In the rows, zero is written as 128.
One turn moves each row of this set onto another row. After a few examples, where does it send each row asked below?
Q676: [104 171 109 109 128 109 138  93 135 123 162 105 103 147 126 122 140 108
 124 126 136 145 131 140 147 126 159 113 108 185]
Q895: [124 120 106  81 148 123 118 102 114 107 151 108  75 140 132 133 132  97
 141 124 154 129 131 126 138 120 139 134 136 157]
Q70: [105 123 116 100 149 122 100  96 147 113 155  98  66 143 133 136 149 104
 124 117 116 154 142 122 128 124 144 126 135 174]
Q975: [122 119 142 112 104 104 124 125 114 130 128 150 119 122 167 139 138 131
 121 141 151 116  98 124 141 119 154 139  99 164]
Q481: [104 148 118 128 136 104 131 104 105 104 160 121  99 141 142 147 131  91
 135  94 124 119 125 116 122 116 158 152 136 157]
Q215: [110 109 148 134 116 125 116 115 100 127 111 136 133 115 163 143 139 132
 129 151 131 125 119 110 127 126 149 135 102 158]
Q695: [112 126 155 101 122 131 145 104 127 153 124 157 103 135 143 128 167 144
 125 120 153 166 133 119 137 128 143  95 150 151]
Q777: [102 140 114 113 133 114 129  95 120 103 148 105  87 132 125 129 146 109
 128  93 125 121 135 126 123 140 158 160 135 160]
Q960: [100 140 155 106 132 144 138 112 131 164 107 134 112 138 130 130 170 146
 104 123 136 150 148 107 134 124 156 102 136 153]
Q488: [109 137 125 100  95 135 142  84 135 137 150 116 114 125 154 157 132 126
 151 149 133 110 156 114 110  87 111 122 133 162]
Q918: [121 149 146  99 120 121 136 114 134 180 141 143 102 134 121 134 162 141
 125 114 135 151 136 110 131 120 142 102 155 160]
Q148: [107 114 136 124 108 113 143 106 116 131 119 147 136 129 183 152 134 133
 124 147 133 139 115 127 142 120 166 144 114 161]
Q994: [ 91 171 133 139 122  90 120 110 138 133 130 142 122 118 150 108 137 126
 125 131 133 141 134 110  95 129 118 126 135 180]
Q50: [122 127 118 130 100 101 128 114  94 147 129 133 121 115 164 146 144 141
 127 150 132 129 120 118 134 111 154 153 117 166]
Q765: [ 96 131 102  90 133 118 119 109 124  93 157 108  97 118 136 125 148  94
 114 135 119 123 138 131 154 121 136 149 123 168]
Q803: [116 146  99  93 153 119 134 103 106 112 164 118  81 148 140 122 127  94
 129 126 163 143 139 117 126  99 129 119 140 165]
Q572: [104 137 122 119 145 107 100  96 124 120 152 115  64 135 140 149 167 107
 137 108 118 167 135 111 134 109 154 121 125 166]
Q190: [102 141 116 103 146 112 105 129 143 154 119 130 114 147 158 159 136 108
 120 145 133 139 137 115 117  72 137 112 146 135]
Q24: [107 135 100  95 121 128 120 101 122 106 173 104 109 112 133 132 169 100
 117 131 116 132 129 107 154 102 146 125 125 159]
Q847: [118 113 140 105  94 150 138  87 145 126 154 115 101 131 165 141 130 132
 127 133 138 103 134 107  95  98 122 119 125 161]
Q257: [101 134 145 108 148 135 116 118 143 126  97 129 117 160 168 160 139 115
 118 142 142 135 148  99 112  86 140 109 152 148]
Q663: [ 82 150 146 141 125 115 132  88 143 131 117 144 115 118 172 107 128 123
 125 130 132 151 137 118  99 141 126 112 120 167]
Q900: [116 115 144  99 109 162 147  90 133 133 136 117 125 137 162 149 120 129
 129 160 136 115 151 104 120 104 128 113 124 175]
Q175: [ 80 156 161 127 134 118 141 112 125 127 113 156 127 125 145 112 130 128
 122 129 143 136 149 112 109 139 120 124 121 179]
Q641: [ 71 154 152 126 123 107 126 113 150 133 131 152 102 118 155 109 137 124
 105 117 127 131 137 122  99 124 116 125 105 171]
Q200: [112 141 151  94 116 129 143 108 135 159 121 141  85 143 132 131 172 150
 116 104 163 138 132 120 123 112 150 108 133 144]
Q442: [106 122 140 106  95 156 155  77 138 123 137 125 124 129 167 147 134 121
 138 138 135 110 145 118 114 106 126 107 143 140]
Q274: [113 159 113  97 142 103 124 105 139 111 138 105  86 156 132 124 145 104
 117 121 139 140 131 139 152 139 164 131 135 182]
Q490: [ 88 125 124  97 152 131 125 118 149 139 113 145 120 136 181 140 135 106
 104 142 135 150 138 105 121  87 139 112 148 132]
Q905: [100 137 130  94 135 117 115 126 159 129 115 134  99 152 184 149 146 114
  94 146 142 133 134 110 125  72 140 118 137 155]

Q663 goes to Q695
Q918 goes to Q190
Q803 goes to Q24
And these:
Q200 goes to Q905
Q765 goes to Q777
Q900 goes to Q215

One turn moves each row of this set onto another row. After a few examples, where does it send each row asked below?
Q408: [132 107 110 129 144 154 113 129 119 111 118 139 157 128 133 144 131 123
 138 129 142  92 110 138 137 120  84 116 126]
Q824: [149 111 114 115 132 140 144 126 114 134 141 142 149 157 125 133 154 159
 137  86 136 123 100 111 109 135 110 108 134]
Q551: [169 113 122 137 122 154 138 114 103 131 135 113 116 147 158 153 124 138
 142 129 161 105 103  95 148 151 148 109 122]
Q950: [161 126 119 136 126 160 111 110 132 120 141 110 133 170 138 134 137 126
 140 128 165  97 100  85 135 141 139  96 119]
Q871: [143 142 109 162 132 163 112 120 118 146 117 135  95 131 139 115 130 129
  86 131 111 146 155 125 131 173 128 127 137]
Q418: [141 138 105 166 139 161 104 109 135 128 124 137  88 135 128 116 120 123
 101 105 118 140 161 117 132 162 131 132 141]
Q872: [144 136 107 164 135 161 115 115 120 137 120 137  86 127 138 121 121 129
  96 115 115 144 159 122 137 169 133 134 141]
Q290: [150 110 115 114 131 139 151 129 106 138 140 143 146 152 130 137 153 161
 136  90 134 125 101 115 111 138 112 111 134]
Q260: [149 111 116 114 129 140 148 130 107 139 139 142 150 155 130 134 156 160
 132  94 133 126  99 115 109 138 110 108 133]
Q386: [150 109 114 115 131 138 148 127 111 134 141 143 145 154 128 137 151 160
 139  85 135 124 101 112 110 137 113 111 135]
Q605: [167 120 125 133 117 159 134 122 101 141 132 110 130 152 159 144 139 138
 129 151 157 107  96  99 141 154 141 100 117]
Q768: [139 148 109 162 134 166  99 118 130 141 119 134 103 140 130 105 138 124
  84 131 113 144 154 121 126 168 123 121 136]
Q61: [131 150 108 168 117 150  97 108 140 117 131 137  92 155 125 117 115 120
  95 121 121 126 152 121 123 174 117 118 130]
Q422: [131 153 112 165 113 152 100 114 131 127 127 135  97 153 130 114 123 124
  86 137 116 130 147 126 121 180 113 113 127]
Q595: [165 115 118 139 126 155 124 106 123 118 141 114 119 157 145 147 124 131
 149 115 166  98 105  87 144 142 146 107 122]
Q126: [163 129 124 133 120 162 117 119 117 134 135 109 139 167 147 132 147 131
 127 150 159 103  95  92 134 149 136  92 115]
Q163: [134 142 108 168 117 147 107 106 132 117 130 139  81 145 132 127 105 124
 101 112 121 126 155 123 129 176 122 126 133]
Q312: [134 104 109 131 144 152 118 127 116 110 119 139 151 124 135 149 125 124
 141 124 143  92 112 139 140 121  86 121 128]
Q753: [136 140 111 167 113 147 117 112 118 128 127 139  80 138 140 130 107 130
  95 125 117 130 153 130 132 182 122 126 132]
Q491: [135 102 110 129 142 152 123 130 109 114 117 139 150 120 140 151 125 127
 140 129 141  94 110 141 141 123  86 122 127]
Q207: [148 112 114 114 131 141 143 129 112 136 140 141 151 158 125 131 157 159
 134  92 134 124  99 112 107 137 109 106 133]
Q579: [133 108 111 129 142 155 116 131 114 117 117 137 159 128 136 144 133 125
 134 137 140  94 109 140 137 123  83 115 125]
Q822: [135 105 112 128 141 153 122 132 108 119 116 138 155 122 140 148 130 128
 135 137 140  96 109 142 139 126  84 118 126]
Q930: [139 146 106 164 138 164  95 112 140 130 123 135  99 143 123 107 130 121
  93 115 117 140 157 115 127 162 126 123 138]
Q637: [135 147 113 165 111 150 112 118 117 134 124 136  91 143 140 123 118 129
  86 139 114 133 148 131 126 185 117 119 129]

Q61 goes to Q422
Q207 goes to Q260
Q768 goes to Q871
And these:
Q822 goes to Q491
Q950 goes to Q126

One turn moves each row of this set onto another row. After a few examples, where does it send each row asked below?
Q469: [125 109 120 135 170 119 121 140 146 118 108 125 166 101 133 124 108  98
 158 133]
Q87: [127 127 125  98 145 130 143 156 150 120 142 131 140  83 131 115 121  95
 128 151]
Q255: [139 110 121 140 163 137 143 160 143  77 118 130  84 124 140 131 132 141
 142 138]
Q616: [131 113 124  89 129 114 136 163 152 121  71 152 108 121 133 113 111 117
 143 160]
Q842: [136 122 140 139 150 150 134 162 146 100  98 161 107 146 122 102 135 122
 141  99]
Q851: [137 118 122  92 133 145 128 155 141 111  86 134  90 108 111 108 116 104
 134 159]
Q657: [114 121 127  93 141  96 109 161 147 106  80 141 109 122 138 118  83  98
 143 141]
Q189: [131 103 127 108 155 130 137 154 137 143  93 133  83  91 141 126 121 100
 123  94]
Q66: [134 117 141 117 179 127 104 158 117 122 100 159  77  97 136 115 111 101
 128 113]
Q868: [125 102 133 137 137 144 150 149 143 130 119 120 150  93 130 109 132 116
 144 137]
Q332: [132 117 131 134 151 131 139 160 158 107  87 159 122 153 133 113 127 120
 148  90]
Q862: [132 106 120 137 158 113 150 164 154  86 108 139  98 134 156 137 126 147
 148 133]
Q923: [129 118 133  93 131 112 128 166 146 115  76 161 104 122 133 108 108 119
 141 166]
Q908: [133 111 130 139 173 123 119 146 138 116 107 149 163 105 132 114 118 114
 160 155]
Q819: [124 106 121 135 154 140 134 139 144 122 118 107 154  91 124 119 118  98
 148 126]
Q310: [131 122 138 138 157 129 129 162 151 101  90 168 120 154 133 109 124 121
 148  96]
Q723: [141 119 129 135 154 152 139 155 152 104  91 155 112 146 119 109 138 118
 144  96]
Q115: [126 113 120 140 164 128 133 158 142  72 125 114  84 121 142 136 115 126
 139 118]
Q349: [126 123 137 139 149 150 129 158 145  96 105 142 104 141 119 107 124 109
 136  82]
Q235: [132 117 143 145 167 140 115 150 125 109 123 146 145  98 122 102 122 115
 150 158]
Q971: [131 103 142 112 145 130 143 165 132 145  96 150  80  95 146 115 128 116
 121 106]
Q361: [136 108 119 137 166 113 144 162 152  83 106 142  98 134 155 137 125 145
 150 137]
Q570: [129 111 114 138 165 128 135 154 146  74 121 111  86 121 141 139 116 124
 141 117]
Q451: [134 124 129 137 160 151 124 152 148  94  99 142 108 142 115 112 125 104
 141  84]
Q776: [113 121 129  94 128 126 115 157 139 103  98 115  89 106 121 111  90  89
 129 132]
Q814: [103 112 153 144 142 115 124 161 133 115 129 132 152 101 147 103 102 114
 145 129]
Q838: [128 134 132 103 158 128 126 158 140 109 146 144 137  85 129 110 116  96
 130 160]
Q326: [124 110 115 137 169 105 134 158 153  77 111 125 100 131 156 144 108 130
 148 118]
Q686: [114 105 146 140 133 122 147 160 142 129 120 135 156 102 147 105 121 125
 147 138]
Q12: [131 120 133  95 125 142 128 161 135 109  93 138  84 109 115 102 114 109
 130 159]
Q468: [123 128 120  97 155 118 134 154 153 116 139 130 147  85 135 122 110  87
 133 144]
Q874: [120 123 122  93 141 128 108 152 139 101  93 118  92 107 116 115  90  85
 133 136]
Q629: [126 124 132 137 163 129 118 156 151  94  95 152 118 149 128 114 113 106
 146  81]
Q965: [120 110 121 138 163 105 135 162 151  78 115 124  98 131 159 140 108 133
 145 116]
Q75: [117 129 136 101 146 107 136 165 150 118 141 148 148  92 146 113 109 102
 132 151]
Q84: [149 112 130 113 184 130 114 154 125 131  87 167  85  99 133 121 124 107
 134 124]
Q554: [121 121 134 137 150 130 129 159 154  99  97 144 117 148 133 114 115 108
 142  75]
Q843: [127 128 120  97 161 109 132 155 155 117 131 146 154  92 140 122 111  95
 138 154]
Q311: [121 114 150 118 166 110 110 167 122 127 100 162  83 101 153 115 104 107
 127 105]
Q193: [139 108 117 137 160 137 149 159 147  82 116 125  86 123 140 133 134 140
 142 134]
Q502: [134 103 119 106 170 114 128 151 142 142  82 142  96  99 146 134 114  96
 133  96]
Q48: [124 108 151 115 151 112 131 171 128 140  96 166  85 103 157 113 117 120
 125 110]
Q800: [145 106 121 107 182 116 123 151 138 140  76 163  98 104 143 130 122 106
 138 115]
Q789: [110 117 125  90 129  96 121 161 152 113  80 134 110 120 142 119  85  98
 140 134]
Q329: [114 119 151 147 155 134 111 155 121 105 136 131 141  95 129 100 107 108
 143 138]
Q821: [117 133 135 102 153 115 125 162 143 109 148 140 141  87 138 112 105  94
 129 149]
Q788: [134 131 127  99 160 121 132 157 148 116 135 154 146  91 134 115 120 102
 137 165]
Q412: [125 126 132  98 141 121 147 163 151 123 139 145 144  88 139 112 122 106
 130 157]

Q469 goes to Q908
Q965 goes to Q862
And these:
Q657 goes to Q923
Q554 goes to Q332
Q412 goes to Q87
Q84 goes to Q66

